The rows of D fall into a few groups, and each row is roughly a mix of its group's hidden directions.
D (96 x 10):
[[-35 -14  33   2  17  -9 -13 -21 -16   3]
 [-21   8  11  18  -6 -28  10   8 -41  11]
 [ 12 -42   7 -18 -11 -22  -3 -20  -4 -20]
 [ 24  -9  11 -12 -41  29   0  15   6  -7]
 [ 18  -4  -1  27 -14  -9  10  15  -9  44]
 [-28  -9  21  14  21   6 -24   7  -8  32]
 [  9   6   2  29  20 -10 -22  40  -6  10]
 [ 14 -12 -24  -7 -16  -8  27 -40   1   7]
 [-21  18   2  -6  -8 -32 -23  18 -30  -9]
 [-28  20 -12 -14  24  -1  -7  18  24 -24]
 [ -7  -3  10  22  24  12 -24  41  -3   8]
 [-25  -5 -24 -21 -17  -4  -7 -23  -3 -33]
 [-14  14  -1  14  10  -4 -21  46 -17  11]
 [ 39   8 -12  22  -9 -11   4  29  -5  19]
 [ 17 -26  17  20   9 -28   8  13 -17  25]
 [  1   5  -3 -33 -26  19  -1  -4  21 -33]
 [ 27   4 -27 -10  -4 -12  32 -25 -14  13]
 [-18   5  13   6   8 -12 -30  42 -17   1]
 [ -3  22 -13  -5 -21  28  22 -28   8 -22]
 [  3 -28  24  10   2 -26 -20  -6 -15  30]
 [ 43 -28  13 -10  -3   2  -5  16  10 -21]
 [ -9  -9 -39  29  15 -18  13  -3  -3  22]
 [ -2  -7  11  37  13 -12  -9  24 -11  32]
 [  4  20 -22 -12 -16  17  28 -32   5 -17]
 [  3  11   7 -28 -20  -5  18 -41   3 -18]
 [  8 -30  27   4  -3 -19 -25  17  -7  26]
 [  5  16 -13  17 -35   5  23 -17   9  29]
 [-29  -4  35  11  25  13 -24   5  -2  12]
 [ 12  -7 -15   7  -5  -2 -21  45   3  27]
 [ 16 -22  29 -27  -5  21  -3   1  11 -29]
 [  6  12 -40  -5 -18 -16  24 -27  -1   3]
 [-17  -9  32 -13   5 -12   0 -20  -7 -39]
 [ -6  -7  26 -26   7  -4  -9 -26   8 -38]
 [ 33 -22 -20 -10 -16  -9  26   5   9 -23]
 [  2  30 -16 -19 -25 -22   5 -13 -12 -28]
 [ 41 -15 -12 -15  -5  -9  12  27 -11  17]
 [-43  17   9  14  19  17 -15  13  -8  13]
 [-31  23 -12  25  12   3  -6  15 -12  29]
 [ 15 -32  27  18  13 -17  -6  21 -10  19]
 [ -5  -5   8 -35 -25  10  -9 -22  17 -28]
 [  0 -19  19  -6  26 -17 -26  -1   6 -35]
 [ 36 -30 -21  -3 -12   3  18  11  20   3]
 [ 29 -29   9  -2  23  -7  18 -26  16   8]
 [-19  -7  18  -5   7  -3  12 -51  -6 -11]
 [ -7   4 -20 -24 -24 -11  12 -35  -5 -24]
 [ 21  17 -16   5 -13  34  22  27   1 -13]
 [-47  25  14   1  14  14 -10  -6  -8   5]
 [-52   9   8   1  18  16 -12  -5  -4   3]
 [ -2   8  -5  35  18   0  -1  32  -4  33]
 [-25  14 -22  18  -4  17   9  13  -8  38]
 [ -8  10 -35  18 -12   0  18   4  -6  38]
 [-19 -23  30   0  21 -16 -34   0  -6  -4]
 [ 37  -9 -22   1 -24 -24  14  -2   0  20]
 [ -2  26 -15  35 -15  18  22  12   7  19]
 [-24   8  21   4  12 -11 -26  35 -19 -11]
 [-29  16  25   0  16  -1   6 -21 -16 -32]
 [-25   4  20  -9   0  24 -32  21   2 -23]
 [ 43 -16  -1 -17 -27   4  20  -6   8  -8]
 [ 11 -14   5  31  27  -1  -4  26   5  31]
 [ 44 -18 -23   7 -16 -14  13  10   5   9]
 [ -5  22 -16  40  22   7  20   7 -13  12]
 [ 36 -23   2   8  -2 -28  20  -6  -5  24]
 [-12 -11  40   3  26 -11  15 -21 -19  -3]
 [-11  17 -23  30  -5  -5  -7  34 -10  23]
 [-12  12   2  36  11   6  -4  40   5  17]
 [ 18 -23  18  12 -24 -12  -4  -8 -12  37]
 [ 16   5 -28  -9  -6  28 -15   9  37  -3]
 [ 11  -6   7 -12  -3   6  26 -37  14 -33]
 [ 16 -10   0 -16 -42 -29   0  -1 -21  -7]
 [ -9  20 -15   0 -14  12  22 -45   3 -10]
 [ 22  12 -25  -8 -28   1  31 -18   3  17]
 [-20  10 -36  15 -10  -4  17  -9  -6  34]
 [ 27   7 -13 -28 -33  14 -11   0  20 -13]
 [ 26 -15 -30  -4 -14 -12  35  -5  -2 -17]
 [-29  19  -3  14  12   4  -1 -27 -18  33]
 [ 16 -22  18   7  18 -26  27 -23 -12  15]
 [-50   8   1  11  20  17 -13   6  -6  12]
 [ -6  44  -3   5   0   5 -21  35  -7   0]
 [ -4 -20  22 -20  -7 -22   1 -18  -4 -39]
 [ -8 -20  29 -10   1   3 -34  30   8 -13]
 [-13 -26  29   2   6 -23 -34   6   0  15]
 [-35   8 -20  -8 -10  -3  17 -38  -2  10]
 [ -7 -28  -3 -10  -8 -21  16 -43 -11   4]
 [  2 -11   6  33  33 -11  12  10  -5  31]
 [ 18  18 -11   4  -4  10 -12  50  11  -2]
 [ 30   7 -27 -12 -22 -11  16  18   5 -26]
 [-21   6 -11  30   5  -2 -15  38 -11  18]
 [ 12  -2 -22   9  -3  -8  -7  51  -9  12]
 [ -7 -12  31  30   0  12 -24  30  -4   8]
 [ -4   2 -14 -16  22 -30  -9  37  16  12]
 [ 24  -3 -22   9  -4  19  -5  22  19  36]
 [ -2  48  15   3 -15  11   5  21 -14  14]
 [  8  22 -46   6 -25  -3   3  10   5  14]
 [ 29 -20 -32  18  -6 -10   8  22   3  21]
 [ -5   3  23 -16  14 -21 -14 -26   2 -37]
 [  2  -2  17   6  41   5  27 -28   7   9]]
In each list below, one row fits none of the groups, and each other row fits one group, some only roughly. Which row is it?
  * K_615: [-22 -18  39  -9  11  -6 -11 -22   1 -23]
  * K_585: [ 15 -25  21   7  22 -19 -31  24  -3   7]
  * K_122: [-23  -5  16 -10  -1 -23   5 -39 -20 -18]
  * K_935: [ -3  10 -11  -4  -1   0  21 -53  -8  -8]
  * K_866: [ -1  23 -23   3 -21  -1  27 -34   8  18]
  * K_856: [-20  11  24  17  25  24 -22  16   4  19]
  * K_217: [-13  -9  15 -30  -6   5   6 -38   8 -26]
  * K_505: [ 26 -23 -10 -22 -28   9  26 -18   8  -3]
  * K_177: [ 26 -13 -32   5 -24   5  22   8   4  26]
  * K_880: [ -2 -10   9  24  34 -10 -14  34 -13  12]
  * K_961: [-23 -21  26  11  22  -1 -23  27  -9   9]
  * K_94: [ -5 -15  21 -20  14 -12 -14 -23   9 -38]
  * K_695: [ 8  7 -5 27  8  7 -9 44 -6 26]
  * K_890: [ -7 -22  13 -18   5 -15  14 -40  -9 -23]
  * K_761: [ 28  29 -27 -11 -22   7   7   7  17 -16]
 | K_585
  * K_872: [ 22  22 -26   6  -7  11   5  41   8  -5]
  * K_529: [-24 -14  32  -6  10 -16 -27  19 -11 -18]
  * K_392: [ 23  -6  -3   3 -23   7 -27  39  11  12]
  * K_677: [  3  -8   0 -16  -9 -10  26 -38   0 -32]
  * K_189: [-12  19 -23 -19 -32  27  -9  -8  19  -7]
  * K_104: [ 32 -20 -12  20  10 -11 -11  37   3   4]
  * K_842: [-13 -43  35   1  15  -2 -15   1   5   2]
  * K_748: [ 10 -10  -8 -32 -11   6   5 -33  16 -30]
  * K_254: [ 26 -17   0  12  -3 -21  10  -9 -22  39]
  * K_28: [-14  16  19  19  24   7 -26  34  -8   4]
 | K_189
  * K_49: [  3  24 -21  -3 -34  14  19 -22   2  21]
  * K_834: [ -6  11 -10 -20 -19   2  12 -48   9 -13]
  * K_51: [ 22  12 -13 -12 -33  20  27 -20  -1 -11]
  * K_343: [  0  26 -21  24 -11   5  33 -20   0  19]
  * K_390: [ 29  20 -29   7  -5   9  10  11  20  28]
  * K_311: [  3  20  22  18  13  14 -19  40  -9   9]
  * K_62: [-14   5  20  -1   3 -12 -34  40  -9  -8]
  * K_980: [ 29  -4  -2  17 -18  11  11  33  -9  29]
  * K_367: [-14  32  15 -18   5  36  -9  -1  13 -19]
  * K_118: [  4 -22  21   9  -1 -20 -23  32   0  27]
  * K_378: [-16   6  11   2  -2 -11 -37  39 -14   9]
  * K_923: [ 17 -17 -24  20  -6  10   3  36   0  28]
  * K_338: [-36  24  -6   0  15  12  -4  -6  17 -33]
  * K_774: [  6 -27  21  14  25 -20 -14   7 -26  17]
  * K_513: [  1  22 -16 -18 -23  28  18 -11  17 -25]
 | K_49
  * K_634: [-11 -12  -4 -25 -30  -4 -24   1  -5 -35]
  * K_293: [ -6  25 -18 -16 -15  21  18 -20  16 -28]
  * K_557: [ 20 -19 -32  -5 -26  -3  28 -15   6  13]
  * K_39: [ -8  -2 -11  32  15   8 -15  38   6  23]
  * K_670: [ 24 -16 -25 -12 -28  -5  28 -21   6   5]
  * K_272: [ 10  -8   9 -37 -11  12 -17  21  12 -31]
  * K_944: [ -5  23  -9  21  12  25 -12  34  14  18]
  * K_87: [ 18  41 -25   4  -4  26   8   5  17   3]
  * K_354: [ 13 -41  23  -1 -12 -15 -15  27   0  -6]
  * K_997: [ 13 -12   9  23  11  -3  -9  44 -10  24]
  * K_249: [-16  37 -10 -11  13  32   3 -12  21 -11]
  * K_251: [-24   8  -5 -22  17  -8  -5 -36   7 -29]
  * K_554: [-24  35  -5 -19  -8  15   9 -26  -1 -21]
  * K_496: [-29   2  14 -10  12  10 -18 -28  -3 -35]
  * K_757: [-20  11  -8  27  17  10 -14  33  -8  25]
 | K_354
  * K_6: [ 19  -1   9 -27 -14 -15  11 -35   6 -27]
  * K_219: [ -5   0  21 -28  -3  -5   2 -36   6 -33]
  * K_915: [-46   6 -10  13  12  12 -24  17  -4 -10]
  * K_952: [ 17 -17 -24   0  -9   7  26 -35  12  20]
  * K_604: [ 28  -7  -9   7  -9  17 -14  42   6  21]
  * K_385: [ 17  -2   4  36   4   9   5  36 -12  24]
  * K_725: [ -2  10 -26  23   6   0   1  37 -16  27]
  * K_511: [-14  -1  15  28  20   7 -19  41  -1   2]
  * K_396: [  0  34 -14  17   7  23 -10  31   4  20]
  * K_533: [-17  17  35 -18  11   2 -18  -9   0 -32]
  * K_714: [ -7 -32  33  -2  -1 -16 -32 -11  -8   8]
  * K_408: [ 26 -26   3 -10   2 -35  -4  -2 -14  28]
  * K_527: [-40  24   7  -8  15  22  -1 -13   0 -21]
  * K_76: [ -3 -19  -3 -24  -9 -16  11 -40  -5 -25]
  * K_690: [  1  23 -30 -16   0   9  28 -26   5 -20]
 | K_604
  * K_681: [  8   4 -22  22   0  10 -16  38  12  26]
  * K_352: [ 31   3 -24  15 -17  -6  -2  27   7  29]
  * K_751: [-19 -39  27  -6   7 -24 -11 -12 -14  -3]
  * K_243: [-31  10  23  -3  12 -13   1 -32 -20 -20]
  * K_636: [ 27 -13 -30  12 -20   2  19  16   1  27]
  * K_233: [ 12 -24  24   6  -5  -6 -23  38  -7  16]
  * K_752: [ 30  -6 -11  22   1   0  -8  43  -1  15]
  * K_955: [  4  17 -12 -33 -28  12   3 -25   8 -24]
  * K_227: [-12  -7  16 -16  13  13 -25  21   8 -38]
  * K_614: [  3   3 -25 -11 -21 -22  18 -38 -14   3]
  * K_278: [-26 -22   0 -29 -17   1   2 -30   2 -23]
  * K_371: [ 14  17 -30  16 -14   6  -8  31  12  25]
  * K_937: [ -1 -16  31 -26  -8 -14 -17 -21  11 -26]
  * K_958: [ 13   7 -11   2 -35   3  24 -34   0  19]
  * K_762: [ 19  41 -27   5  -9  23   7   9  12   6]
 | K_278
  * K_437: [ 26  18 -20  21  -9  -7  16  18  -1  34]
  * K_851: [ 22   6 -28  27  -6 -16   5  22  -5  28]
  * K_721: [-10  23 -13 -13 -16 -17  13 -40 -15 -14]
  * K_30: [  9 -15 -14  -2  -6   0  32 -46   4   1]
  * K_507: [-11  -4   9  20  42 -11 -16  27 -13   1]
  * K_799: [ 33 -14 -24   0 -27  -8  31   3  -1   5]
  * K_65: [  8 -14  20  30  -9  -1 -13  30  -6  31]
  * K_813: [-21  -9  41  -7   2   1 -20  13 -17 -23]
  * K_854: [-30  19   7  19   9  19 -21  33  -6   6]
  * K_953: [ 29   1 -17 -22 -27 -10  11  -7  15 -28]
  * K_71: [ 22 -23   9  14 -11  -5 -21  39  -1  18]
  * K_765: [  8  -2   3  43  -1   2   1  21 -14  33]
  * K_782: [ 24  15 -21  11 -29  14  29  -2   1  20]
  * K_594: [ 24  18 -41   4 -11   4  30   6  -2  -3]
 | K_799
  * K_984: [-11  10  31   6  25  -1 -32  22  -6 -18]
  * K_495: [ 14 -31  18   3 -11  -5 -28  35  -2   0]
  * K_878: [ -8 -22  31 -12   6  -4   6 -31   5 -30]
  * K_543: [-16  25   8  22   6  21  -7  31 -12  25]
  * K_946: [ 10  32 -28  12  -5  11  -2  38  -3  11]
  * K_12: [ -8  -2   5  -7 -26  12 -39  34  -5   3]
  * K_638: [  1 -38  30 -11   7   0   7 -17  12 -26]
  * K_951: [ 19  22  -4  -6 -14  26 -19  35  20   3]
  * K_69: [-28 -27  20  12  17  -8  -7 -16 -20  24]
  * K_532: [  6  12 -20   7   0 -16  25 -41 -12  18]
  * K_974: [ -5 -15  24 -15  14 -10  19 -41  -8 -16]
  * K_649: [ -2 -26  25  -3  27   7 -26  18   7 -25]
 | K_12
  * K_766: [-17  -3  32  -8   5 -11 -38  25  -1  -8]
  * K_914: [-13   1  -2 -26 -12 -11  12 -38 -11 -30]
  * K_526: [  3  -7 -12  25   7   2  -1  16   2  50]
  * K_903: [-11 -31  17 -15 -12 -32 -10 -26 -12  -5]
  * K_242: [  0  -1  -3  24  39 -13  -3  31 -15  15]
  * K_492: [-12  23  27 -19  -4 -10 -10 -12  -2 -40]
  * K_732: [-19  18 -23 -20  -3  12   8 -33  10 -26]
  * K_298: [ -2  13  23  19  23   3 -24  38 -10   1]
  * K_68: [ 21  -4   4  22 -35  16  13   9  -7  31]
  * K_195: [-17   1  31 -17   1  -3  -4 -35   5 -30]
  * K_996: [ 18  -7   1 -28 -23  -4  23 -34   7 -16]
 | K_526
  * K_956: [ -6 -34  18 -16  -3  -2  -2 -41  15   4]
  * K_578: [ 36  -1 -22  25  -3 -23   1  22  -1  18]
  * K_276: [ -7   7 -24  24   8  14 -18  37  14  17]
  * K_692: [  1  -7  40  -8  27  -7  -6 -22   0 -26]
  * K_943: [ 16  26 -39   9  -9  14  23  -7   3  16]
  * K_941: [  1 -23  27  10   0  -8 -29  34  -3  16]
  * K_11: [-28  15  22  -5   6  -3   3 -40 -11 -20]
  * K_741: [ -6  15  10  26  20   5 -21  39  -9  14]
  * K_447: [ -5  33   0 -24  -5   9  22 -34   1 -18]
  * K_487: [-24 -28  35  -1  16 -15 -11  -1 -13 -17]
  * K_874: [-13  28 -26  -9   2   9  22 -29  11 -21]
  * K_498: [ 27 -13 -32   2 -27  -1  26   0   3  19]
  * K_811: [  9 -19  17  24  -6 -22  -6   6 -11  42]
 | K_692
